(in the rows, 128 means zero)
Rotation paths and how fast each direction turns (deg/step)
Each turn is a multiple of 5 degrees from 10 to 175, or 0.
Each row of a path follows its step; steps can be skipped.
path 1
step 0: [130 130 136 126 133 123 120 125 125 133 121 126 118 130 132 119 129 121
 118 132 127 125 132 132 136 119 139 134 122 132 131]
step 1: [124 123 119 128 136 132 141 135 130 129 132 124 129 123 127 116 125 133
 126 121 128 121 127 135 135 142 128 128 122 128 130]
step 2: [131 138 138 127 131 132 130 127 134 124 122 131 128 124 134 139 127 125
 123 140 119 118 133 129 132 127 130 136 121 129 137]
step 3: [131 118 109 133 126 124 133 129 129 127 120 133 134 121 130 121 128 125
 125 123 128 128 125 128 131 127 138 138 125 135 129]
step 4: [131 133 126 123 134 132 128 137 133 128 136 126 130 132 140 135 121 120
 125 127 131 122 131 126 139 119 124 123 118 128 136]
step 5: [121 126 131 132 134 126 130 125 140 126 124 131 127 122 128 120 137 118
 112 124 130 132 123 132 126 130 135 131 130 136 133]
step 6: [123 129 118 112 125 130 139 135 135 128 132 130 127 127 125 135 127 120
 132 128 131 118 133 123 135 138 125 132 125 127 130]
step 7: [127 130 124 120 129 120 120 121 132 128 126 130 131 123 130 129 137 124
 116 132 114 133 134 131 126 119 133 128 119 130 133]
step 8: [116 111 118 123 128 125 132 126 130 126 135 121 128 129 129 122 121 128
 127 129 135 119 121 123 133 129 129 129 122 133 131]
step 9: [126 136 140 123 135 120 130 130 130 125 133 130 133 121 139 132 133 122
 119 131 120 128 126 123 132 130 120 129 118 127 123]
Speeds:
[129 128 130 123 132 131 127 133 130 127 128 127 124 126 129 131 128 130
 132 129 126 128 126 123 130 125 127 128 127 126 129]
155
[126 126 127 126 129 126 130 125 130 130 126 125 129 127 124 129 126 132
 131 132 122 126 129 132 127 128 128 128 127 127 131]
65
path 2
step 0: [136 115 116 120 129 130 128 132 133 123 122 119 118 127 119 134 127 117
 121 137 127 124 131 125 125 122 117 129 126 129 134]
step 1: [130 137 135 119 134 126 139 134 120 133 127 125 119 124 118 135 123 124
 120 133 133 119 131 131 131 137 119 132 139 131 130]
step 2: [127 128 137 132 134 121 134 123 127 118 133 130 122 130 126 126 132 121
 123 121 116 112 128 120 124 139 126 130 132 118 133]
step 3: [126 108 123 121 124 130 138 122 129 126 130 128 125 139 126 122 126 118
 121 125 131 121 130 116 123 125 122 124 128 135 135]
step 4: [121 123 137 111 128 133 135 130 138 128 131 119 116 126 127 129 123 125
 125 139 128 125 129 135 136 134 120 127 132 135 129]
step 5: [129 133 129 127 133 127 128 128 131 115 128 134 122 132 125 136 127 112
 129 135 127 123 132 131 125 148 121 134 126 119 130]
step 6: [131 121 125 126 124 125 133 124 127 134 139 136 131 125 132 131 127 116
 122 119 137 115 135 120 119 139 123 128 134 133 129]
step 7: [126 120 130 123 128 128 127 129 141 127 139 118 117 117 132 129 124 123
 124 133 122 116 129 121 129 123 125 118 130 129 139]
step 8: [131 125 124 121 137 128 133 138 131 127 119 127 122 136 116 138 121 117
 126 138 130 125 133 130 130 133 125 123 125 123 142]
step 9: [126 132 137 118 133 130 142 127 123 129 127 134 127 125 124 130 129 125
 127 121 134 113 135 132 124 145 131 124 139 127 129]
Speeds:
[130 130 126 129 125 130 130 123 131 129 125 125 129 129 132 128 129 129
 130 125 126 126 129 125 123 128 125 126 127 130 129]
100
[129 135 126 128 128 128 127 130 128 126 128 129 128 128 126 124 127 126
 126 121 128 126 130 128 129 132 129 130 127 129 127]
95
[127 127 129 124 125 132 128 130 122 129 127 128 126 124 130 126 127 129
 125 127 132 131 129 128 124 128 128 126 132 130 127]
130
[126 127 126 124 133 131 127 131 131 126 128 124 131 129 130 127 126 130
 124 128 129 128 129 131 128 124 126 130 125 129 131]
95
[129 127 124 124 127 127 130 128 128 131 127 133 130 131 125 129 127 130
 129 129 133 124 130 125 128 125 127 131 126 130 125]
135
path 3
step 0: [120 128 124 133 136 133 135 130 125 135 118 138 127 128 123 123 122 130
 118 136 132 135 126 134 127 125 124 126 115 120 123]
step 1: [138 124 126 128 121 122 121 128 126 125 130 123 128 140 137 128 135 133
 122 130 124 122 126 117 137 124 138 130 131 134 138]
step 2: [128 134 127 124 135 128 131 125 135 126 128 140 124 119 122 118 128 125
 125 133 133 141 122 126 127 138 120 121 134 126 120]
step 3: [125 125 123 130 123 129 133 118 120 133 123 123 127 134 141 129 117 130
 126 135 126 116 121 129 126 122 136 132 127 136 134]
step 4: [138 120 131 122 135 116 133 135 140 127 137 135 127 125 133 127 133 124
 130 124 119 138 128 120 126 131 119 127 130 125 126]
step 5: [124 130 130 139 133 135 124 118 123 140 123 132 124 131 126 125 118 139
 123 130 128 120 128 137 130 128 124 122 125 138 121]
step 6: [129 121 129 127 133 117 134 141 130 120 129 128 127 126 143 131 138 124
 126 132 122 126 130 127 140 130 138 132 131 126 131]
step 7: [135 132 130 130 135 135 127 119 130 124 135 132 131 129 113 129 116 128
 123 132 129 130 127 128 131 125 120 121 137 134 117]
step 8: [117 123 125 139 125 131 131 127 129 135 127 121 124 124 143 123 127 119
 132 134 127 126 127 128 137 130 135 141 127 126 131]
step 9: [139 124 132 121 134 124 133 128 131 120 134 132 129 137 120 125 130 126
 117 128 121 136 133 130 120 114 124 131 128 127 123]
Speeds:
[128 129 127 123 129 123 126 126 129 130 127 128 126 127 132 126 126 127
 127 126 129 126 129 129 122 130 126 125 128 131 131]
45
[131 129 128 126 130 127 126 130 123 130 129 128 132 125 128 126 131 125
 126 126 123 132 125 131 127 130 127 130 131 126 126]
155
path 4
step 0: [129 119 129 115 126 140 128 129 125 129 136 125 124 134 119 119 119 118
 131 127 137 132 131 128 129 121 121 136 135 132 125]
step 1: [130 129 136 141 122 113 133 128 130 129 133 133 131 125 134 116 135 135
 134 128 124 123 140 124 131 130 123 124 135 130 129]
step 2: [135 144 117 130 132 135 129 122 137 120 120 126 123 123 137 132 128 122
 126 128 127 126 124 131 119 127 138 131 126 125 135]
step 3: [122 127 129 119 123 125 121 133 125 132 132 129 133 139 124 132 127 122
 137 135 132 146 120 130 123 120 122 131 127 135 124]
step 4: [128 123 139 128 136 123 133 137 134 131 134 128 129 129 129 136 134 133
 128 130 120 122 144 121 132 140 133 125 132 125 123]
step 5: [138 129 121 128 137 140 132 115 118 114 134 123 123 127 134 122 120 123
 125 122 127 128 124 127 126 128 130 132 132 122 130]
step 6: [120 129 125 130 118 114 120 122 125 130 127 137 129 131 133 129 126 134
 145 124 135 136 129 131 133 118 121 130 124 127 126]
step 7: [129 132 132 120 128 132 141 136 148 127 124 132 126 122 121 141 135 132
 128 128 129 122 131 122 128 130 132 127 128 125 135]
step 8: [137 124 126 113 132 125 134 127 119 121 136 124 133 131 126 116 126 119
 119 135 128 130 119 132 120 125 125 127 134 127 125]
step 9: [124 129 130 133 127 117 123 127 124 141 126 139 123 133 142 123 125 134
 134 125 123 126 136 131 132 127 137 125 134 132 117]
Speeds:
[127 127 131 125 124 127 124 128 132 126 125 127 125 129 129 132 124 129
 128 130 126 126 125 125 125 128 124 130 128 128 127]
95
[127 130 131 132 127 124 131 127 128 130 131 130 124 125 127 132 125 127
 126 131 130 129 129 125 130 131 130 126 129 129 131]
130
path 5
step 0: [143 130 132 129 138 118 136 124 128 135 119 134 126 133 126 118 122 139
 126 124 136 119 117 126 133 131 128 120 131 120 131]
step 1: [120 134 128 120 136 135 123 128 128 122 126 129 126 128 128 134 132 138
 115 126 135 128 112 122 134 121 113 118 134 128 124]
step 2: [122 127 125 116 121 129 126 132 119 138 135 138 133 123 126 137 137 122
 128 140 120 136 128 118 136 121 121 124 125 129 135]
step 3: [125 132 126 128 124 115 129 131 131 132 144 119 136 134 131 123 131 121
 122 142 132 124 141 125 125 129 134 123 117 126 136]
step 4: [137 128 117 133 130 138 126 127 131 118 129 122 129 133 137 114 137 122
 115 127 133 128 127 135 127 131 137 139 126 129 137]
step 5: [122 120 133 139 127 139 138 128 122 133 122 132 120 139 128 131 129 128
 126 122 132 132 122 133 133 132 128 144 133 114 134]
step 6: [109 128 135 136 129 132 128 125 138 138 130 134 131 138 123 133 130 138
 130 125 116 122 129 132 123 124 130 127 139 131 120]
step 7: [131 137 127 130 135 123 121 133 127 130 135 137 121 130 128 120 136 124
 145 123 111 124 124 129 131 127 132 116 128 133 125]
step 8: [124 135 132 126 123 113 117 133 125 114 125 116 118 131 121 124 126 116
 133 125 132 130 119 127 133 124 125 128 118 126 126]
step 9: [128 117 133 117 126 120 120 122 122 122 119 127 130 123 121 132 127 116
 116 132 130 134 128 138 122 124 131 138 135 139 130]
Speeds:
[124 131 127 124 130 130 127 129 129 129 129 132 124 128 126 128 127 127
 129 130 127 127 124 122 125 129 130 126 126 127 124]
65
path 6
step 0: [133 134 122 137 133 118 119 129 141 131 118 131 131 131 125 128 113 122
 119 121 126 139 121 136 127 121 120 115 126 127 129]
step 1: [137 128 120 111 135 118 136 130 131 139 120 137 118 126 122 122 128 128
 113 131 126 132 120 136 124 129 131 137 130 120 127]
step 2: [134 135 126 124 127 125 122 138 128 125 118 119 118 127 114 126 118 140
 124 137 135 132 125 132 126 128 120 135 121 142 137]
step 3: [125 135 133 124 135 128 123 142 131 131 118 139 132 133 121 136 124 139
 135 134 112 136 126 142 135 127 132 131 130 122 133]
step 4: [128 139 132 117 123 120 132 137 124 133 129 131 126 127 118 128 122 125
 137 126 142 140 124 125 131 140 141 133 139 128 136]
step 5: [113 131 129 133 127 130 128 138 131 130 122 127 134 127 129 142 126 128
 123 119 134 140 118 135 126 131 113 135 139 138 133]
step 6: [134 132 133 121 138 119 125 133 123 131 117 130 133 125 135 127 131 133
 125 105 130 132 130 139 130 144 127 130 128 121 125]
step 7: [130 129 121 128 131 119 134 127 117 134 132 132 136 122 129 121 115 143
 129 125 145 128 114 137 128 126 121 129 129 135 126]
step 8: [134 117 130 124 141 132 118 129 137 128 132 125 129 118 127 137 123 136
 129 135 132 125 126 148 130 137 120 134 138 125 127]
step 9: [138 132 135 120 129 133 125 134 139 126 130 127 131 134 119 126 112 134
 133 113 134 115 116 130 136 130 137 129 129 125 127]
Speeds:
[125 125 126 127 128 129 134 125 128 125 130 129 127 125 125 127 124 126
 126 131 130 131 130 128 127 130 127 132 131 128 128]
115
[128 128 130 128 128 128 127 126 132 128 131 128 127 127 124 129 130 133
 136 130 130 129 131 130 130 124 129 129 129 127 128]
70
[129 129 130 128 125 128 129 133 127 124 129 129 121 127 128 130 125 128
 129 129 123 128 127 128 125 126 132 130 127 128 129]
45
